One turning vector, and how many ticks it has turned
The counts run from 0 to 579.
[  5  11 -10  -6  -6  14  -2  11  -1  -3 -10  12   6   2  -3 -13  -2   5
  -5 -12  -5  -7   3  -7   1  -3  14  -2 -14   5   0   8  -2  -3 -12   4
  -3   0   2  14  15  -4  -7  21 -13 -14 -12   1  10 -21  17   1   7  12
   0   7  -5   3  -2   0   3   4   4   3  10  -1 -11   4] : 301
[  4  15  -6  -8   1  11   3   4  -2  -1 -11  10  12   7  -3   3 -10   3
  -7  -3  -3 -12   7   0   6   2  10  -8  -8   3   8   1  -6  -5  -9   6
  -5   4   3   9  13   0 -11  24 -11 -10 -10  12   6 -17   5   3  17   5
   5  -2 -11  17   4   3  11  16   4   7  11   7 -11   7] : 392
[ -1  13 -13  -5   1  11  -5   0   1   1  -6  18   9   0  -4 -13  -4   0
 -12  -9  -4  -4   4  -5  -1   2  17   3  -6   3   2   4 -12  -2  -4  11
   6   2   0  13  14 -11  -9  20 -10   0 -14   2  10 -17  13  -7   9  15
   3   0   4   6   2  -4   8   6  -1   2  10  -9 -11   0] : 531
[  8   8  -5  -3  -7  14   1  -3  -2  14  -5  10  11   9  -5  -2 -12  -4
  -8   3 -10  -9   3  -2   1  -4  11  -2 -13   4  -2  15  -7  -5  -2   2
   5 -12  -4   0  24 -10  -9  16 -16   0 -13   4   0 -22   3  -4   3   5
   9   4  -2   7  -5   0  10  13  -5   2   8   3 -13  12] : 324
[  5  12  -8  -6   0  11   0   9  -3   0 -16  14   7   1  -4  -9  -2   8
  -5  -8  -4 -15   6  -4   1   0  11  -2 -16   5   4   5  -4  -5 -13   1
  -2  -5   2  14  13  -6  -9  24 -16 -11 -11   6   8 -21  15   6  10  11
  -1   4  -3   9   0   0   5   8   8   9   6   1  -8   4] : 372
[  2   8  -7  -3  -8  13   3   4  -6   8 -15  13   7  16   0 -18 -10   1
  -2  -7  -7 -12  -1  -5  -3  -6  19   3 -12   1  -4   5  -7  -2 -10   5
   2 -11  -7   1  19 -10  -7  12  -8 -11 -18   0   2 -19   7  -3  -2   2
   7   3  -1  10  -4   6   4  -5  -4   3  12  -5 -13   5] : 559
[ -2  14 -10  -5  -2  10  -1   1   3   6  -7  15   8  12  -5 -19 -12   2
  -5  -3  -7  -5  -4  -5  -2   0  17  -3  -5  -2   0  -1 -16  -5  -6  11
   2   1  -1   4  19  -9 -10  21 -14  -1 -18  -1   4  -9   6  -2   5   8
  -2   1   0  16  -1   7  -2   5  -9   3   8  -8 -15   5] : 173
[  6  15  -8  -7  -3  14  -2   5  -3   2 -11   9   0   1  -1  -7   0   5
  -8 -11  -5 -10   5   2   5  -2  15  -2 -10   2   6   4  -4   2 -11   9
  -2   0   3  11  10  -1 -10  29  -7 -10  -9   4   1 -14  13  -2  13  13
   5  -4  -2  12  -2  -7  10   5   4   6  19   4 -17  -1] : 159
[  6  10  -5  -7  -7  15   4   2  -1   1  -5   8  13   9   2   6 -10  -5
  -7  -7  -4  -7   4  -3   6  -3  14  -5 -10   0   3   8  -4   2  -7   4
  -7   5   1   8  16   0  -7  24  -6 -10 -12   9   5 -18   5  -4  13   2
   9   1 -13  17   1   2  13  13   3   3  17   9 -16   9] : 464
[  8  11  -1  -3 -17  17  -1   4   1   3 -12  10   4  12   2 -10  -6  -2
  -4 -13  -2  -8   1  -4   5  -5  21   0  -9  -3  -4   5  -4   1 -12   6
  -2  -3  -4   3  15  -2  -3  17  -3  -9 -17   2   0 -17   8  -6   3   1
   5   5  -6  13  -5   2   9  -6  -5   2  16  -2 -16   5] : 47
[  8   9  -7  -3 -13  16   0   0  -3   5  -7  11  10  16   0  -2 -12  -6
  -6  -5  -6  -9   2  -1   3  -5  17  -2  -8  -2  -4  10  -5   1  -4   5
  -3  -4  -5   1  23  -4  -8  16  -1  -8 -16   7   2 -21   2 -12   4   4
  14   3 -11  11  -2  -1  12   6  -6  -3  18   2 -15   7] : 201
[  0  11 -12  -7   5  10  -1  -2  -2   3  -3  17  11  11  -4  -5 -14  -2
  -8  -1  -8  -5   1  -6  -2   1  13  -4  -5   5   2   5 -14  -7   0  10
   2   1   0   7  23 -12 -13  16 -15  -2 -12   3   8 -17   3  -8  10  11
   9   0  -2   9   4   1   6  18  -2  -2  10  -6 -12   2] : 429
[  1  17  -6  -6   1  10  -2   0  -4   4 -18  20   9  14  -2 -14 -14   1
  -8  -3  -4 -12   2  -4   1   2  20   4  -2   1   0  -2 -14  -3 -10  10
   8  -6  -7   3  17  -8  -8   9  -9  -3 -16   5   4 -18   5 -10   9   2
   6  -2   0  14   5   0   7  -3  -4   5  10 -12 -10   1] : 347
[  3  16   0  -4   5  12   5   5  -8   5 -23  17   9  11   3  -3 -10   2
   0 -10   1 -14   2  -9   4  -5  16   1 -12   2   5  -1  -8  -4 -19   1
   5  -6  -2   6  10  -2  -6  13 -12 -12 -12   5   1 -16   7   2  10  -6
  -2  -1  -5  15   3   5   6  -1   6   8  11  -1  -9   3] : 187
[  0  14  -9  -6  10   9   0  -3  -5   5  -9  21   7  11   3   2 -12  -3
  -7  -6  -1  -6   1  -6   2  -2  17   0  -4   5   7   3 -10  -2  -7   9
   5   1  -2   5  14  -4 -10  17 -14  -7 -10   6   2 -14   5  -9  16   3
  11  -9  -3  12   6  -2  11  10   4   0  19  -2 -13  -4] : 236
[ -3  11 -10  -7  12   7   3   1  -7   5 -11  19  16   6  -7  -7 -12   2
  -8   3  -5 -11   5  -5  -3   1  10   2 -12   8   4   3 -10  -6  -6   2
   6  -5  -4   8  19 -11 -12  16 -16  -4 -12   6  11 -19   8   3   7   7
   3   1  -3  12   5   5   6  13   5   8   5   3  -5   7] : 552
[  4  18   1  -5  -1  13  -2   3   1   0 -19  17  10   5   1  -6  -6   1
  -7 -12   1 -10   5  -3   7   2  17  -1  -7  -1   6  -4  -7   0 -15   5
   4   4   0  11   6   1  -4  22  -6  -7 -14   8   5 -17  12   1  16   2
  -2   0  -6  20   3  -1  10  -4   1  10   9  -4 -11   5] : 85
[  4  10 -13  -7  -5  13  -1   5  -3  -3  -8   9   4   7  -2 -13  -4   4
  -6 -11  -8  -9   5  -1  -2  -4  16   1 -12   2   0   7  -2   6  -9   7
  -8  -1   0   9  14  -4 -12  25  -3 -18 -13   5   7 -15  14  -4   5  12
   7  -3  -8  11  -1   0   9   5   3   3  20   5 -16   2] : 231
[  1  12  -5  -7   2  15   1  -3   0   9  -1  13  13  11   1   7 -15  -9
  -4  -5   0   0   0 -12   5  -6  16  -4  -9   4   4   9  -8  -6  -6   4
   1   4   1   6  18  -4  -6  21 -17  -3 -12   2   2 -15   2  -5  15  -1
   4   1  -8  11   5   5   8  18  -1  -1  14   3 -15   4] : 23
[  0  19   0  -7   2  15  -1  -2   2  12  -6  16  10  12   3  -1 -12  -5
  -5  -7   1  -3  -4  -9   7  -5  18  -6  -7   0   6  -1 -12  -4 -12   9
   6   3   2   3  11  -4  -6  23 -17   1 -12   0  -2  -5   4  -1  15  -2
  -2  -4  -2  18   4   5   4   6  -4   3  13  -2 -18   0] : 543
[  6  17  -3  -7  -5  13  -4   8   1   1 -16  13   4   3  -2  -8  -3   7
  -8 -10  -5 -11   5   0   7   4  13  -6  -6   0   3   0 -10  -4 -13   8
  -2   1   5  12  13  -2  -6  22 -11  -8 -11   7   7 -20  10   0  16  10
   1   2  -2  14  -1  -5   6   3   1   7   8  -4 -13   3] : 423
[  9  13   1  -2  -7  17  -3   5  -1   8 -16  20   6   9   3  -2  -4  -4
  -6 -14   2  -4   0 -11   8  -6  18  -1  -9   2   1  11  -8  -7 -15   3
   6  -7   0   8  15  -4  -2  13 -15  -6 -14  -1   0 -21  10  -7  12   1
   0   5  -1   4  -1  -2   8  -1   2   2  10  -7 -11   0] : 453
[  6  11  -5  -4  -3  16   0  -2  -5  15  -6  10   9   9  -3   2 -10  -1
 -10   2  -8 -13   4   4   7  -2  11  -4 -11   2   4  11  -7  -3  -4   5
   3 -13   0  -2  20  -5 -11  21 -14  -1  -9   9  -4 -18   1  -5   8   4
  11  -2   1  13  -2  -3  12  15  -2   4  10   7 -15   7] : 395
[  7  10  -9  -5 -13  13  -1   2   4  -3  -5   7  10  10  -7 -13  -8   0
  -9  -4 -10  -8   3   1   0   0  15  -5  -9  -3  -2   6  -6   1  -4   7
  -5   1  -1   7  19  -7  -9  25  -5  -6 -15   6   8 -17   9  -2   5  11
   5   6  -6  17  -3   3   5   8  -8   3  11   2 -17  12] : 354
[  2  17  -1  -3  -6  13   1   2   6   3 -10  14  14  13   1  -6 -14  -7
  -6 -10   3  -2  -2 -13   7  -1  21  -4  -6  -2  -2   1 -13  -4 -10   7
   4   7  -2   8  13  -4  -2  17  -8   0 -19   2   5 -13   6  -5  13  -1
  -3   6  -8  16   3   7   6   2  -8   1  11  -6 -16   7] : 278
[  4  12  -7  -7  -2  14   3  -6  -4  11  -6  10  10  14   2  -1 -16  -8
  -7  -2  -7 -11   2  -1   5  -4  16   1  -8   1   1   8  -8   2  -3   9
   2  -6  -7  -5  18  -4 -10  18  -5  -1 -13   6  -4 -13   0 -10   5   1
  13  -6  -4  21   0   1  14   8  -5   2  20   5 -16   3] : 131
[  5  13  -6  -5  -2  13   2   1  -9  10 -18  15   9  13   1  -6 -12  -1
  -7  -5  -4 -15   6   1   3  -2  17   4  -8   1   1   4  -5   3  -7   6
   4 -13  -7  -1  17  -6  -8  10  -3  -9 -14  10  -2 -20   5  -7   3   2
  13  -4  -3  17  -1  -3  13  -3  -1   5  17  -1 -10   3] : 8
[  7  19   5  -5  -7  15   2   3   1  10 -16  12  11   6  -1  -4  -9   2
  -5  -6  -2 -12   3  -3   9  -2  12  -7 -12  -1   3   1  -8  -6 -16   3
   1  -3   1   3  10   0  -5  23 -12  -1 -14   6  -2 -14   6   5  12  -2
  -4   4  -4  22   0   5   4   3  -2  12   5   4 -15  11] : 137
[  1   8 -13  -5   2  12  -3  -1  -8   7  -7  19   8   7   0  -8  -9  -2
  -6  -6  -6  -7   1  -8  -4  -4  18   4 -10   9   1  11  -8  -2  -2   7
   7  -9  -5   7  22 -13 -11  13 -12  -7 -14   1   6 -21   9 -11   3  10
  11   1   2   0   1  -4   9   8   1  -3  14  -4  -9  -3] : 377
[ -3  16  -6  -7   3  11   4   0  -9  14 -16  11   8  13  -2 -19 -12   6
  -3  -3  -7 -13  -1   0  -2  -2  14   2 -11   1   2  -1 -10  -3 -11   8
   5 -11  -5  -3  15  -8 -11  21 -12  -7 -15   1  -2  -9   5   4   2   2
   2  -6   2  21  -1   6   1   1  -2   9  10  -1 -15   4] : 366
[  4  15  -5  -5  -1  15  -1  -4  -6  13 -15  18   9   9   1  -6  -9  -4
  -8  -6  -4 -14   5  -2   4   0  20   5  -6   0   3   3  -9   1  -5   8
  12 -12  -9   0  15  -6  -6  11  -5  -2 -14   6  -4 -17   4 -10   6   0
   9  -2   1  16   0  -2  12  -4  -4   6  14  -4 -11   3] : 9
